One hidden turn or mirror swaps the rows below in pairs. Which row is each named row swapped with?
Lide: [ 24  15 -13   4   4 -44  -4  16   5 -21  -2 -27 -19  44   0  -3   6  13
  40  42  10  28]
mevo: [ 30  25 -22  -6   6 -11   8 -10   4 -26  11 -47 -32   5 -10  -1   9  21
  10  38  12  16]
Nov: [ 26  17  -4 -18 -18 -16  17   6  23  -3  12 -32  -7  45 -13  16   4   7
  -4  44   7   3]
bebog: [  8  29 -10 -17 -19  -8  -5  -9   7 -24   8 -43 -23  17  -4  35 -15   3
  11  33  -2  14]
Ris: [ 28  17   8 -28 -11  -9  10  -9   7 -32  -9 -30 -13   0  -5  12  -4  15
  35  22   1   6]
ret: [ 35  19 -19 -12 -28 -28  -9   7  32 -14   8 -26  -2  28  14 -11   1   3
  29  17  -8  13]
dem: [ 24  39 -14  -7 -21 -22 -10   0  -5 -28  -2 -46   8   5  -8  11  -2   3
  19  18  35   4]
favo: [ 17  25  -4   7 -19 -31   5 -14  15 -19  -9 -18 -24  35   4  20  27   4
  27  12   8  30]
gili: [ 23   4 -12  -3  -1  -5 -15  21 -14 -12   9 -49 -36  24  -2  21   8  15
  20  24  20   5]
zariv: [ 29  39 -17 -13 -24 -17 -11   4  -8 -34  -4 -46   4   6 -14  14  -2   4
  20  20  22   0]
rer: [ 33  25 -28  -5  12 -12   4  -5   3 -19  11 -50 -29   8 -13   1  11  13
  10  37   8  14]
tir: [ 31   7   5 -21  -5  -2  13  -8  11 -19  -7 -33 -16  -2  -2  18  -2  17
  28  31   0   9]
Bomo: [ 30   7   9 -22 -12  -7  16   0   6 -28 -10 -31 -18  -5  -4  14  -6  15
  29  25  10  11]
Ziz: [ 40  15 -12  -7 -25 -23 -11   2  28 -11   5 -27   0  35  14 -14   1   4
  32  10  -2  17]
biti: [ 28  29   7   1 -18 -34  -2  -2   7   5  16 -21   2  30  -6   6   3  -3
  32   7   2  -3]
fogen: [  0  29 -11 -11 -19  -9  -9 -14  11 -28  10 -43 -30  24  -4  30  -7   7
  14  34   1  16]
baman: [ 24  17   3 -22 -18 -16   8  15  21  -5  14 -39  -6  43 -14  14   4  -3
  -3  46  12   6]
reb: [ 15  13  -9  -1  -7 -48  -2  15  -3 -20   3 -21 -19  38   0  -3   7   5
  39  43  10  32]
Dade: [ 19  12  -7  16 -13 -25  11  23   6  -7 -11 -36 -12  26 -18   5  11  -5
  -6   8  11  17]
rizu: [ 16  13  -9  18 -18 -33  10  26   6 -11  -7 -45 -11  32 -17  10   6  -6
   3   4  12  20]
ribud: [ 37  19 -13  -6 -32 -32 -12   5  30 -10   4 -30  -6  35  14 -12   5   2
  25  12  -4  14]
Siz: [ 11  13 -12  13 -17 -27  10  22   0  -4  -7 -43 -14  33 -17  12   7  -4
  -2   6  15  20]
Luvil: [ 23   5 -17  -1   0   1 -13  21 -13 -11  13 -44 -32  20  -7  18   3  15
  18  26  22   2]
Samo: [ 14  10   1 -25 -11 -25 -25  14 -13 -19  -7 -24 -21  30   9   1  15   4
  19  12  12  36]
laf: [ 28  37  -9 -23 -21 -28  -6  10  15 -31  13 -45 -21  24 -21   9  -8   7
   6  -3   9   1]
vobon: [ 14  13   2 -26 -12 -24 -25   1 -10 -19   0 -29 -20  26  11  -8  14   0
  28   3   6  30]
sover: [ 21  26  -4   5 -16 -30  11 -10  13 -15  -8 -16 -22  33   5  17  24   1
  23   6   9  36]
Nisa: [ 32  27 -28  -2  12 -13   0  -3   0 -22   8 -50 -28  12 -11   4  12  20
  15  42   8  11]
lorur: [ 20   3 -13  -1  -3  -3 -19  17 -12  -7  16 -53 -29  24  -6  21   1   9
  17  26  19   5]
pebak: [ 21  17 -12   0   0 -43   0  20   4 -22  -1 -18 -17  42  -3  -5   3   6
  39  45  14  28]
zupul: [ 39  18 -12 -11 -32 -26 -12  11  31 -16   2 -29  -1  31   8 -14  -1   6
  30  11  -5  15]
tusu: [ 24  25  -1   3 -21 -29   2  -8  13 -12 -12 -13 -20  39  10  15  21   2
  22   5  10  34]
bunaz: [ 25  39 -10  -7 -27 -21 -10  -2  -4 -30  -3 -48   3   6 -10  13  -4   3
  15  20  25  -4]
bomom: [ 27  23  -1 -16 -20 -12  10   5  20  -5  19 -34  -5  43 -12  13   7   4
  -6  45   7  -1]
todon: [ 20  11 -10  -6  -1 -50   1  19   6 -21  -2 -24 -23  41  -2 -11   6   4
  35  43  10  26]
vive: [ 40 -10  -5  -6   3 -33   2   7   7 -24  -6 -16 -15  41   2  20  12  23
  20  33   3   3]
latuz: [ 29  10   1 -24   0  -2  15   6   7 -22  -7 -26 -10  -6   3  16  -2  15
  25  25  10   9]
zogam: [ 17   4  -3 -30  -1 -24 -19  17  -6 -17   0 -22 -13  25  16   1  12   0
  18  13  13  34]
retab: [ 45 -12 -10  -7   1 -37   1  11  11 -25  -4 -16 -14  44  -2  17  15  16
  21  28   8   9]
dop: [ 26  18  -1 -16 -16 -15  13   5  20  -6  15 -34  -3  41 -11   7   2   9
  -6  45   8  -4]
fel: [ 28  26   7   4 -16 -34  -2  -7   6   2  15 -18   1  32  -3   8   0  -8
  33  11   1   0]
kosi: [ 20   3   3 -28 -14 -24 -22   6 -12 -16   3 -21 -19  24  13  -4  16  -2
  16  14   6  32]
Migiv: [ 28  23 -21  -5  11 -14   7  -6   1 -18   9 -49 -29   4 -14  -5  10  14
  11  41  14   8]
dumuv: [ 45  -6  -8  -6  -5 -32   5  10  13 -27  -9 -12 -15  42  -6  18  17  21
  18  26   5   5]
Liki: [ 15  12 -11  12 -17 -35   9  28   1  -7  -7 -47 -15  28 -16   6  13  -8
   4   5  15  19]
torim: [ 30  38 -11 -11 -23 -19 -15   0  -7 -25  -2 -47  10   5 -12   9  -1   4
  18  18  25   2]
guva: [  2  30  -8 -17 -16 -10  -4 -10   9 -26  15 -40 -25  23  -5  29 -14   2
  10  37   0  18]
rudoz: [ 29  38 -10 -23 -22 -24  -4   8  14 -36  10 -46 -27  26 -18  10  -6   6
   4  -2   9   4]

Swapped with tusu: bebog
Swapped with bunaz: ribud
Swapped with guva: sover
Swapped with zupul: torim
Swapped with zogam: latuz
Swapped with Ziz: zariv
Swapped with todon: Migiv

